Rows are one point carried round by a steady rotation, each followed by how many steps it has turned.
The counts run from 0 to 699.
[-2.36 -0.67 -2.04  2.31 -3.25  1.94  2.87 -0.96  3.65  2.11  1.82 -2.79
 -1.63  2.72 -0.83  1.29  0.89  0.27  3.16  0.60 -1.91  0.84 -2.47 -1.39
 -0.99 -1.70 -0.91 -0.86 -0.19  0.75 -1.26  0.43 -0.92  5.05 -2.75 -3.87
 -0.06  1.40  1.61]
520
[ 4.33  4.77  0.23  0.03  1.87  0.10 -2.82  0.90 -4.84 -1.40  0.03  4.79
 -0.37 -0.37  0.68 -0.46 -0.96  2.26  0.11 -1.81 -2.05 -0.50  0.38  1.64
  0.36 -1.88 -0.81  0.83 -1.49 -3.34 -2.64  0.32 -2.14 -0.63 -1.48  1.13
  3.07  1.64 -2.89]
272
[ 0.22 -3.30 -0.61  0.83  1.06 -3.07  0.17  3.32 -1.85  0.44 -2.45  4.27
  2.22  1.44  3.72 -0.57 -0.17 -0.14 -2.52 -3.60 -1.35 -0.95 -0.12  2.29
 -0.97  0.38  0.69  0.10  0.27 -4.65  1.87  1.89  2.55  0.00 -3.48 -1.47
 -1.78  0.00  2.22]
310
[-0.69 -0.62  1.50 -0.96 -2.65  2.03  1.20  3.16 -2.15  0.61  3.93  1.56
  1.31  2.56  3.51  1.68 -2.96 -0.18 -3.66 -0.42 -0.49 -0.13 -3.06 -0.28
 -0.11 -2.33  0.26 -1.82  2.12  0.24  2.63 -0.82  4.17 -0.60  1.19 -0.37
 -2.70  4.43  0.50]
583
[ 1.50 -0.21  0.32 -1.23 -0.72  1.82  0.49  4.43 -1.16  0.00  2.90  0.70
 -1.29  2.29 -0.38 -3.75 -0.30  0.62  0.53  3.06 -5.04  1.16 -3.38  1.73
 -1.77 -0.40 -1.43 -2.36  2.19  1.95 -1.56 -2.01  1.29 -2.64 -1.01 -3.08
  1.41  1.18 -3.22]
295
[ 1.76  1.65 -2.64  0.33  0.15  1.44 -1.53  2.73 -3.95  2.06  0.41  1.51
  0.69  2.60  2.78  5.26 -1.45  0.51 -4.03 -1.54  2.48  0.49 -3.61 -0.79
  0.61 -1.50  0.43 -0.42  1.46  0.14 -0.41 -2.39  3.50  0.74 -2.27  1.08
  1.15  2.54  0.00]
106
[ 2.11 -1.78  2.78  0.47 -1.65  0.18 -1.00 -0.91 -0.36 -3.77 -1.00 -2.59
  2.55  1.40  2.39  2.65 -0.41  0.18  3.13 -2.17  5.10 -4.51  1.10 -2.01
 -0.84 -0.13  2.01  1.47  1.29  0.86 -0.86 -0.99  3.06  1.09  0.59  2.39
  0.18 -1.78  1.79]
377
[-3.79 -2.27  2.03  1.19 -1.00  1.72 -0.72 -4.09  1.46  1.30 -0.75 -1.88
  0.91  2.14  0.49 -1.24  2.78  0.40 -1.92  1.18 -0.23 -2.67  2.32 -3.12
  0.58  3.89 -1.77 -1.40  0.55  2.47 -1.49  1.93  0.67 -3.98  2.10 -2.65
  0.65 -2.94  2.15]
609
[ 1.48  2.37 -2.37 -2.09  1.70  1.65 -0.17  3.35 -3.75 -0.85  0.87  1.66
 -1.38 -2.39 -1.03 -2.72 -0.15  0.75 -3.93 -0.24 -0.12  3.88  2.34 -0.16
  2.53  1.48  1.66 -0.56  1.34  3.34  2.44  0.05 -1.05 -0.40  1.52  2.47
  0.08  4.02 -3.65]
199
[ 1.07 -4.91  1.02  0.29  0.76 -3.73  0.81  1.61 -1.12 -1.19 -1.07 -1.56
 -0.60  1.31  0.46 -0.53  0.78  2.01  2.68 -0.76 -2.55  1.54  1.09  3.48
 -2.13  2.49 -2.33 -0.45  0.68 -3.34  0.65  2.20  1.31  0.40 -6.12 -4.29
  0.02 -1.52  0.30]
21
[-1.03  1.03 -0.28 -3.05 -0.57  2.67 -0.08  0.06  2.05 -0.13 -0.02 -2.68
  3.85  0.90  0.48 -4.64  3.08  0.23 -3.26  1.89 -1.55  0.20 -0.29  0.75
  2.27  4.41 -2.68  0.16 -1.42  0.75 -0.01  0.54 -1.35 -2.33 -0.14 -2.76
 -4.54  3.80 -2.17]
422
[ 1.81  0.98  4.96 -1.06  1.65 -0.36 -1.07 -4.80 -1.95 -3.07  1.56 -2.95
  1.74 -0.58  2.23  4.43 -0.30 -0.11  2.40 -1.11  4.30 -0.70 -0.66 -1.97
  0.17 -0.74 -0.88  1.55 -1.56 -3.74 -0.50  0.89  1.65  2.29  1.09  0.81
  3.32  0.06  2.55]
634
[-1.17  2.32  1.33 -2.37  1.50  3.94  2.28 -0.39  0.98 -1.45  3.86 -0.87
 -0.72 -1.38 -1.85  0.99  1.75  0.51  2.88  1.14  2.14 -1.98 -0.52 -3.79
 -2.28 -2.70  3.03 -2.63 -0.17  3.68  0.56 -1.42  0.67  1.89  2.61  1.40
  3.78  2.48  1.75]
358
[ 1.76  1.01 -2.35 -0.91 -0.25  2.45 -3.31 -0.98  1.73  2.09 -1.31  2.19
  3.62 -0.99  0.85 -0.66  0.73  2.16 -2.54 -3.91  0.73  1.96 -0.38  0.19
  2.49 -0.30 -0.19  0.46  1.20 -0.72 -0.73 -2.80  0.15  3.22 -3.58 -1.09
 -4.78  3.70 -0.25]
235
[ 1.09  0.36  5.92 -2.62  1.06  1.99 -3.54 -1.33 -2.62 -1.35 -0.02  2.81
  0.98 -3.38  1.62 -3.17 -2.12  1.71 -0.16 -3.68  0.99  1.94  2.93 -0.05
  2.21  1.02  0.57 -0.35  2.23 -1.71  2.44  0.38  1.86 -1.03  0.81  1.69
 -1.18 -0.89 -1.56]
216
[-2.68  1.74 -3.68  0.81  2.23  2.04 -0.71  3.30  0.12  3.58 -0.32  5.32
 -1.03  0.70  0.00 -3.71  3.46  0.50 -4.53  0.73 -2.22 -0.25  0.01 -1.12
 -0.07  1.45  1.50 -0.60  0.92  1.76 -0.95 -0.33 -2.22 -1.93  2.09 -0.13
 -0.30  1.20  0.46]
330
[-1.81 -3.09  1.82  0.99 -3.88  0.28  0.62  0.40  3.96 -0.52 -3.37 -5.02
  0.03  2.01  0.15 -1.68 -1.80 -0.57  4.98  0.55 -0.77 -0.91 -0.68  1.35
 -0.60  0.29 -0.23 -0.24  1.44 -0.02  1.48  1.23  3.51  2.71 -4.28 -1.74
  0.41 -3.09 -0.25]
25
[ 0.77 -0.68  1.14 -2.48  5.04 -1.40 -1.26  5.01 -4.04 -0.45 -0.66  4.85
  0.18 -0.04  0.56 -3.05  2.31 -0.09 -1.57  1.07 -1.47 -1.39 -0.41  3.22
 -2.65  2.33  2.21  0.20  1.39 -1.84  0.78  0.39  0.32 -1.96 -0.87  2.81
  1.05 -1.56 -0.15]
568
[-1.20 -2.39  1.09 -1.62  1.54 -1.53  0.15 -1.73  1.64 -0.55 -1.21 -2.36
  0.77  3.34  1.10 -0.98  4.99 -1.91  1.64  2.70 -0.55 -1.68 -0.19  1.54
 -2.02  5.18 -0.37  2.73  0.32 -0.99  0.18  2.83 -1.09  1.57 -1.65  0.24
 -2.07 -2.19  2.24]
150
[ 0.21 -2.57 -0.90  1.92  1.64 -4.09 -0.41 -1.10 -3.14 -0.60  0.16 -2.50
 -0.78  3.96  1.64 -0.84  0.75 -0.88  2.18  1.72 -1.44  2.03  0.82  0.03
 -0.65  4.14 -2.92  2.11  1.70 -1.59  0.05  4.53 -3.09 -0.39  1.59  0.17
  0.48 -2.16  0.96]
407
[-1.13  2.67 -0.53 -2.08  0.38  2.37  1.63  3.48 -0.72  0.74 -0.78 -0.45
 -2.13  1.78 -0.80 -2.10  1.32  0.33 -3.27  2.71 -4.72 -1.46 -1.97  1.51
 -0.68  0.63 -1.11 -3.25 -2.83  1.52  0.53  0.43  0.24 -3.56 -2.33 -0.17
  3.84  1.47 -2.85]
551
[ 0.14 -2.25 -0.01  3.75  0.47 -2.45 -3.28 -3.19  0.84  2.79  0.29 -0.50
 -0.16  1.45 -0.14  0.97  1.96  1.39  0.91 -0.73 -0.53  2.49 -0.39  0.13
  0.37  1.38 -2.95  3.49  3.30 -3.33 -4.49  0.17 -0.77  2.07 -3.02 -4.18
 -0.02 -3.01 -0.76]
242
[ 3.35  3.68  0.13 -0.57  2.35  1.38 -4.03  1.66 -3.19 -0.39 -2.24  4.66
  0.24 -0.75  0.10 -2.84  1.16  2.09  0.06 -0.76 -2.44 -1.61  0.84  2.17
  0.37  0.17  0.39  1.47 -0.68 -2.27 -2.49  0.41 -2.29 -1.40 -1.91  2.24
  2.26 -0.15 -3.62]
273
[ 2.25  1.30  0.90  0.21 -1.65 -1.21  0.58  0.83 -0.22 -2.20 -0.93 -3.20
 -2.63  0.06  2.33 -2.49 -3.44  1.10  5.08 -1.99  1.40  0.71  3.13 -1.10
  0.29 -0.12  1.76 -0.26  1.78  0.92  2.01  2.03  1.35  0.69  1.65  3.66
  1.43 -4.05  1.40]
670
[ 0.43  0.46  1.67 -2.70  5.61 -1.22 -1.33  1.36  0.33  0.37  1.55  0.60
  0.04  0.45  1.62 -2.33  4.22  0.60  0.64 -0.21 -1.76 -0.41  0.61  1.78
 -2.36  5.27  0.38  0.95  0.43 -1.99 -1.51  2.55 -3.35 -1.39 -0.11  1.01
 -1.07 -3.24  3.11]
148
[-0.55  3.27  2.87  2.14 -1.79 -0.37  0.36 -2.28  0.68  0.70  1.23  0.82
 -3.62 -0.83  1.52  1.05 -2.49  2.34  2.61 -4.89  0.60  0.76  3.47 -1.09
  0.24 -2.66  1.55  0.82  0.39 -2.02  0.20  3.11 -0.48  3.90 -1.28  1.92
  1.56 -3.36  0.72]
249
[ 4.15  1.41 -2.92  0.71 -0.19 -1.14 -3.55  0.93 -5.15  0.21 -1.05  0.03
  2.25  4.21  4.66  0.91 -1.49  0.34 -2.18 -1.87  0.63  1.31 -1.11 -0.11
  1.71  2.40 -2.25  1.85  1.98 -1.62 -0.45  1.77 -1.05 -0.28  1.26  1.33
 -1.20  2.24 -0.57]
401
[-2.19  3.27 -0.32 -1.04  0.53  1.95  2.31  3.32 -1.72  0.79  1.99  0.13
 -2.65  1.80  0.46 -0.10  0.45  0.34 -4.42  2.01 -4.98 -0.72 -1.96  1.93
  0.98  0.33 -0.52 -1.97 -2.87  0.20  1.01  2.60 -0.43 -2.78 -3.10 -0.49
  3.58  2.20 -2.22]
550
[-1.41  1.62 -1.29 -0.93  1.55  2.62  0.88  1.75 -0.84 -0.23  3.09 -0.07
  1.39 -1.08  0.46  5.26  2.34  0.25 -3.04 -0.51  3.63 -1.84 -2.03 -1.45
  0.07 -2.56  2.51  1.45 -0.64  0.12  0.53 -1.36  0.37  3.73 -1.36  1.20
  0.21  5.10  1.23]
361
[-1.43 -2.11 -4.74  2.28  2.11 -1.20  0.94 -1.09 -1.30  3.24  0.45  2.33
 -0.26  4.15 -0.84  0.02  3.47 -0.91 -2.13  2.13 -2.38  1.12 -1.27 -1.29
 -1.73  0.42 -1.91  0.10  0.06 -1.41 -0.39  0.56 -1.58  0.91  1.77 -3.05
  2.24  2.57  2.31]
333
[-2.47 -5.08 -1.59  4.59  0.89 -0.63 -2.53  0.64 -1.54 -1.33 -3.25 -1.60
  2.06  1.13  0.66  1.94  1.00 -0.46  4.36 -0.05  2.83 -2.96  1.40 -1.79
 -0.87  1.42  0.43  2.08  2.35 -0.75 -1.50  1.54 -0.11 -1.42  1.17 -0.28
  2.78 -3.26  1.96]
116
[ 2.74  1.74 -0.11  0.68  0.24  0.61 -1.51  1.49 -1.66 -3.12  1.96 -0.40
  0.37 -1.50 -0.02  1.30 -2.78  1.18  5.07 -0.77  1.77  2.22 -2.07  0.75
 -0.08 -4.11  1.30  2.79  2.08 -2.44 -1.26 -2.32 -0.13  3.97 -0.85 -0.26
  1.66  2.91 -3.32]
10
[-2.23  0.84  3.09 -1.08 -2.26  0.49  2.38 -1.69  4.71 -1.59  0.63 -5.68
  1.14  2.01  2.93  1.04  0.40 -1.77  0.85 -0.21  2.26 -1.99 -1.83 -0.74
  0.56  0.30  1.88  1.91 -0.91 -0.78  2.23  1.62  2.08  3.80 -0.06  1.37
 -1.78 -0.65  2.05]
156
[ 0.06  0.23  5.45 -0.95 -0.52  2.10 -1.49  0.00 -0.68 -1.76 -1.57  4.58
  0.54  1.13  1.50  1.94  1.63  0.17 -1.70 -1.28  1.47 -5.88  1.19  0.24
 -1.29 -0.84  3.83  0.34  1.85  0.14  0.71 -0.99  4.49  1.56 -1.32  4.37
  0.14 -1.22 -1.33]
87
[ 0.51  2.91 -1.19 -2.68 -1.33  1.00  1.22  3.11 -0.87 -0.99 -0.88 -0.89
 -1.78  1.09  2.31 -4.05 -1.76  1.34 -1.84 -2.56 -1.93  1.77  3.49  0.84
  3.54  2.08  0.01 -2.33 -0.43  2.94  4.06  3.29 -0.32 -1.21 -0.97  3.22
 -2.25  0.39 -0.50]
676
[-1.80 -1.31  1.52 -1.10 -3.51  2.59  0.87  3.04  0.09 -0.35  1.36  0.64
  2.05  2.82  2.99  1.70 -2.01 -1.40 -3.45 -0.50  1.27 -1.60 -3.30 -0.53
  0.33 -2.47  1.72 -0.64  1.96  1.11  3.00 -0.03  4.87  1.32  0.47  0.74
 -2.63  3.84 -0.38]
582
[ 0.21 -2.00 -1.29 -0.80 -1.15  0.21  2.16  3.32 -3.87 -3.03  2.63 -2.08
  0.07  2.72  2.71  3.32  1.07  1.94 -2.54 -3.30  0.49 -1.54  3.63  0.15
  0.70  3.26 -0.55 -0.40  0.81  1.81  0.95  3.27  0.15 -2.39 -2.65 -1.56
 -1.75  1.74  0.91]
384
[-3.38 -0.97 -2.25  1.98 -2.66  2.27  2.12  0.20  4.85  2.24 -0.47 -3.14
 -1.26  2.84 -1.47  0.15  2.28 -0.26  2.54  0.98 -2.14 -1.13 -1.05 -0.04
 -1.00 -0.51  0.19 -0.26  0.88  1.50 -0.79 -0.04 -1.20  3.98 -4.22 -3.00
 -1.12  0.54  0.97]
519
[ 1.35 -0.63 -0.16  0.29 -3.86 -0.65  1.44  1.23  0.01 -3.90 -2.86 -2.88
  1.98  0.74  1.82 -1.73 -2.50  0.32  2.66 -4.26  2.00 -1.11  5.11 -0.74
  2.04 -0.33  2.02  1.47 -0.01  0.17  2.80  2.24  1.60  1.69  0.93  1.80
 -2.26  0.17  0.27]
672
